Rows are one point carried round by a steady rotation, each followed by how many steps it has turned.
The counts run from 0 to 104.
100 103 169 123 124 118 107 143 103 121 85 138 121 110 135 139 142 136
 118 91 122 125 95 98 126 130 141 110 104 151 139 93 87 165 143 104 134
 136 114 128 144 119 142 141 120 127 128 122 146 125 110 143 142 156 127
 112 155 160 106 152 126 115 164 130 132 124 133 147 146 150 111 121 -> 64
137 171 106 155 132 132 128 126 165 140 133 141 120 159 137 126 129 122
 153 134 121 126 156 133 92 160 112 98 144 119 128 99 130 145 138 136
 114 137 151 160 126 133 110 127 155 124 106 109 152 111 111 141 118 104
 124 81 120 118 116 119 130 118 143 112 111 122 131 142 118 117 104 127 -> 21
151 160 109 130 133 132 137 134 161 138 135 150 129 161 127 114 134 121
 148 131 115 113 151 117 110 171 105 87 124 119 143 89 126 153 153 133
 122 145 129 153 131 143 110 132 157 126 100 114 136 121 109 148 109 101
 133 90 131 135 128 127 128 119 151 108 111 132 120 124 121 107 101 110 -> 22
157 131 119 129 143 128 146 124 139 115 136 162 113 141 123 139 103 102
 136 111 149 138 134 122 127 161 103 106 134 103 123 101 130 152 125 170
 112 136 115 137 121 124 111 126 147 120 135 114 130 116 149 140 96 115
 170 100 130 149 127 109 145 135 151 122 137 133 115 157 144 111 129 113 -> 82
142 115 132 133 138 105 122 161 121 132 103 156 108 130 138 143 117 114
 128 104 144 130 106 114 149 145 131 120 93 129 107 108 123 126 149 145
 143 131 122 128 144 98 111 134 127 126 159 172 108 116 139 129 92 155
 150 107 148 146 127 143 138 135 183 124 133 121 128 171 156 113 125 123 -> 3
127 146 152 167 127 127 101 140 127 143 87 122 94 166 149 124 133 131
 152 112 145 138 148 121 90 143 103 117 116 123 135 106 131 105 131 124
 135 109 160 148 157 123 120 116 106 138 98 178 124 120 109 126 148 125
 125 116 120 126 113 128 137 135 123 104 121 124 140 150 114 126 101 128 -> 99
152 158 126 112 142 147 154 131 147 142 130 171 112 144 131 127 122 115
 135 128 122 116 131 148 102 157 120 72 117 111 145 93 125 165 120 129
 131 143 133 164 111 124 97 132 152 123 111 109 143 124 141 133 109 116
 137 97 132 130 118 119 139 145 160 118 127 126 122 136 135 114 102 114 -> 80
159 97 124 105 134 116 156 117 125 146 112 138 116 122 137 125 152 137
 134 124 110 130 122 148 147 126 114 110 107 140 128 122 119 144 137 120
 138 148 125 164 122 136 111 145 140 114 133 121 116 129 137 136 104 166
 107 116 124 128 130 193 110 114 172 134 152 110 125 173 151 113 113 122 -> 59
133 143 143 127 143 143 157 129 148 136 125 142 111 116 122 141 115 98
 137 95 142 125 122 130 96 156 104 101 115 107 118 92 124 146 120 120 90
 121 160 121 141 107 123 137 115 151 99 114 164 118 112 125 107 98 134
 88 141 113 114 115 136 125 139 144 154 130 146 110 124 154 133 133 -> 18
125 126 130 141 112 118 134 128 115 137 111 114 108 172 149 148 129 115
 159 126 155 152 129 96 114 159 91 138 130 141 149 107 113 141 135 168
 135 97 144 131 136 149 134 128 101 123 133 118 116 110 126 171 131 130
 153 120 127 157 112 150 134 99 136 134 124 140 89 163 135 129 110 137 -> 94
153 150 127 127 123 125 132 144 125 151 108 133 134 163 129 123 121 128
 141 134 116 117 122 137 97 180 101 97 121 154 152 96 113 144 121 134
 134 140 143 149 119 122 115 122 135 133 101 143 112 108 106 157 117 134
 111 89 125 137 115 125 138 125 154 125 105 142 131 143 114 98 90 104 -> 90
132 140 126 131 153 127 133 159 153 133 123 155 99 143 128 132 116 105
 132 125 148 133 129 114 118 148 135 98 99 82 140 93 145 148 135 143 149
 118 102 132 137 107 102 137 126 140 143 150 131 134 133 132 102 122 172
 109 151 137 133 128 137 145 150 115 128 128 95 139 136 107 122 136 -> 13
114 125 145 126 135 153 170 136 151 133 116 128 106 122 118 142 127 107
 136 107 147 123 107 120 98 163 114 112 108 103 139 89 125 148 124 122
 104 126 148 132 149 122 127 131 111 142 102 107 167 117 114 149 148 92
 140 102 133 126 125 122 134 127 141 144 162 126 133 112 141 166 123 143 -> 17
127 142 143 138 133 138 116 127 110 149 98 136 97 134 155 131 133 147
 128 135 116 140 121 150 98 117 132 111 116 121 144 115 126 152 107 137
 142 126 152 152 106 119 108 137 121 141 143 115 135 125 139 122 118 154
 115 106 122 126 94 161 114 133 152 118 115 103 122 170 138 132 98 162 -> 68
134 139 134 148 109 116 101 146 127 154 111 111 122 163 143 111 139 138
 147 129 122 132 149 108 107 151 94 107 126 147 145 99 116 139 142 121
 144 143 134 144 145 128 132 121 126 126 96 146 115 116 95 152 130 146
 117 95 125 131 115 142 115 115 138 115 116 150 133 133 105 108 88 101 -> 32
121 143 155 131 144 144 115 140 99 133 118 135 100 117 156 150 112 114
 131 104 144 132 117 130 99 120 124 112 110 119 125 102 103 162 106 121
 124 123 151 113 130 92 140 145 108 153 139 130 141 119 114 124 101 141
 128 88 147 135 90 133 127 128 152 144 135 132 139 125 134 156 120 162 -> 8
133 106 145 127 119 134 152 132 139 158 103 101 90 139 142 124 148 112
 143 122 142 144 131 121 112 130 93 121 95 126 141 133 134 118 128 108
 144 116 146 132 160 149 126 146 91 142 109 150 121 135 116 141 132 138
 126 131 133 116 131 177 121 128 131 149 173 129 102 137 126 143 110 127 -> 38
106 133 159 124 143 138 139 140 141 125 102 156 102 105 133 149 115 111
 128 97 146 129 100 111 115 144 135 102 105 111 142 87 117 161 129 106
 109 115 133 131 141 125 123 148 118 129 115 111 168 118 119 130 134 103
 144 125 157 140 118 136 129 138 143 133 142 106 128 129 140 161 134 148 -> 75
111 124 135 158 138 137 147 144 151 108 111 143 91 136 127 145 127 120
 139 122 160 142 114 111 111 153 131 116 112 92 142 93 136 130 137 161
 116 107 141 134 156 129 116 112 105 135 140 120 149 119 137 138 146 95
 172 119 136 142 127 112 146 128 146 117 133 113 112 153 147 143 119 140 -> 15
143 124 158 148 143 131 107 146 131 128 117 127 100 108 133 80 138 121
 138 110 132 132 149 113 120 128 109 87 114 84 149 121 115 156 134 114
 151 137 90 151 159 137 137 136 131 138 120 110 145 147 93 138 122 148
 151 125 139 141 118 128 94 113 99 124 139 133 102 117 112 147 107 112 -> 44
127 103 137 144 118 123 145 128 125 150 96 94 93 157 145 119 150 118 158
 136 137 149 136 109 111 140 95 137 109 128 141 138 143 121 124 138 135
 109 145 141 154 148 123 131 83 132 133 130 126 139 120 157 147 136 133
 136 127 127 126 176 116 106 127 141 159 132 87 153 130 142 107 144 -> 37
129 132 162 158 142 136 106 127 96 139 103 139 99 114 154 139 117 142
 123 114 119 141 121 139 101 106 134 118 118 118 129 121 113 140 112 143
 120 125 147 128 112 109 121 136 120 141 154 120 134 134 123 116 104 155
 117 105 130 129 71 153 111 114 152 132 112 100 129 170 136 149 114 161 -> 67
141 110 163 152 119 128 117 140 142 131 105 112 86 133 146 122 140 124
 141 102 149 143 165 127 109 111 92 123 116 115 115 127 138 105 136 111
 136 124 139 138 170 121 122 136 103 133 116 175 134 138 120 112 120 144
 134 116 127 106 124 144 116 143 124 128 160 132 151 138 111 133 122 117 -> 40
144 104 146 146 120 117 110 116 159 99 100 132 114 104 123 116 153 160
 139 96 131 130 141 121 123 124 110 107 145 129 119 113 110 117 161 124
 117 147 114 173 161 132 121 114 153 105 105 110 152 135 128 124 142 128
 135 119 110 137 131 126 122 121 138 92 147 115 162 152 129 138 119 91 -> 52
150 110 129 157 133 120 109 155 104 137 118 106 103 151 141 109 128 116
 150 121 143 151 140 107 127 139 107 118 122 108 144 135 125 129 119 164
 140 114 120 113 151 138 135 125 102 138 142 135 117 137 110 157 97 161
 152 115 137 145 100 142 116 94 113 135 125 133 89 160 132 131 110 129 -> 35
154 134 147 160 113 118 108 138 129 146 113 110 125 153 137 127 124 117
 154 96 136 134 153 124 101 141 83 126 135 148 104 107 119 106 135 138
 106 131 158 126 152 119 137 119 119 139 101 166 133 107 100 136 104 130
 118 86 116 114 111 124 123 109 146 125 139 139 160 148 114 126 122 103 -> 30
156 108 135 130 139 136 166 107 158 141 119 124 87 111 130 107 149 130
 142 130 126 143 134 143 118 133 108 103 120 103 130 140 136 131 134 118
 127 131 135 170 146 161 98 138 128 119 121 105 138 142 130 132 132 123
 121 134 116 115 138 176 98 114 134 139 168 100 106 147 138 151 110 128 -> 48
82 121 158 132 130 134 136 140 143 109 98 152 105 122 135 146 130 116
 121 111 145 131 108 111 118 139 139 110 110 111 145 87 118 161 143 126
 124 112 127 145 142 125 113 132 115 124 112 100 176 116 137 138 150 106
 155 127 145 153 120 145 138 142 151 131 133 110 126 136 148 158 120 145 -> 74
147 138 145 122 133 120 154 133 135 145 109 137 119 128 118 144 109 99
 142 94 137 115 103 100 120 170 106 108 115 138 122 97 106 135 127 110
 81 125 150 117 140 147 137 142 129 128 97 135 136 102 102 138 102 99
 121 107 146 124 121 146 143 105 150 146 145 123 136 139 144 144 138 120 -> 86
144 168 125 162 135 141 126 119 154 129 135 142 111 144 140 133 124 124
 152 109 134 134 153 142 86 152 102 105 147 113 118 101 129 139 123 138
 102 135 163 140 121 119 122 126 148 131 95 125 152 114 106 124 101 92
 132 80 113 108 102 104 130 124 145 111 123 125 149 131 118 130 110 132 -> 20
163 119 147 128 142 119 114 138 109 122 124 139 123 74 115 111 131 132
 132 94 119 126 113 124 129 131 115 96 129 124 120 127 95 153 136 116
 110 156 104 137 143 143 140 130 155 128 127 84 134 141 105 134 93 154
 127 111 131 140 107 141 98 84 123 127 134 111 128 135 136 152 125 107 -> 55
125 130 146 118 137 136 137 121 116 152 100 144 107 143 153 133 134 136
 126 145 120 138 128 154 102 122 130 101 100 124 147 114 141 161 118 125
 152 128 143 165 107 106 95 147 122 130 141 124 129 135 144 127 115 158
 122 118 139 125 106 173 112 148 165 128 132 109 116 159 145 119 89 159 -> 69
138 110 128 158 122 118 119 141 115 140 113 96 92 148 145 118 139 120
 157 136 147 162 138 105 115 135 104 131 118 117 136 137 130 115 126 160
 137 115 144 129 151 151 125 124 93 133 138 123 111 138 112 150 123 144
 145 126 120 142 108 159 118 99 116 135 133 124 78 164 130 139 116 140 -> 36
101 117 156 139 124 125 122 129 146 106 96 157 97 137 137 153 135 130
 131 119 151 147 120 113 120 133 128 114 125 116 138 88 124 145 135 145
 126 102 129 153 149 116 113 125 114 120 136 116 162 122 152 128 147 114
 174 123 135 157 127 135 144 148 149 121 134 114 127 173 145 141 118 143 -> 73
139 165 146 160 150 150 132 116 145 131 120 156 95 129 138 136 117 138
 131 121 118 131 127 150 78 130 126 95 134 103 139 103 127 144 116 134
 101 119 157 150 113 128 103 121 144 129 116 117 154 114 127 110 116 106
 129 100 123 120 95 118 137 133 140 108 111 100 139 151 140 137 113 146 -> 78
139 103 124 132 116 127 166 136 137 148 111 103 115 148 126 135 143 106
 147 120 137 128 108 113 119 177 104 129 117 139 128 113 123 119 133 141
 99 129 165 132 153 152 136 132 102 129 97 124 138 106 104 170 140 110
 121 111 122 132 127 156 143 86 147 150 157 132 120 144 144 148 118 114 -> 27
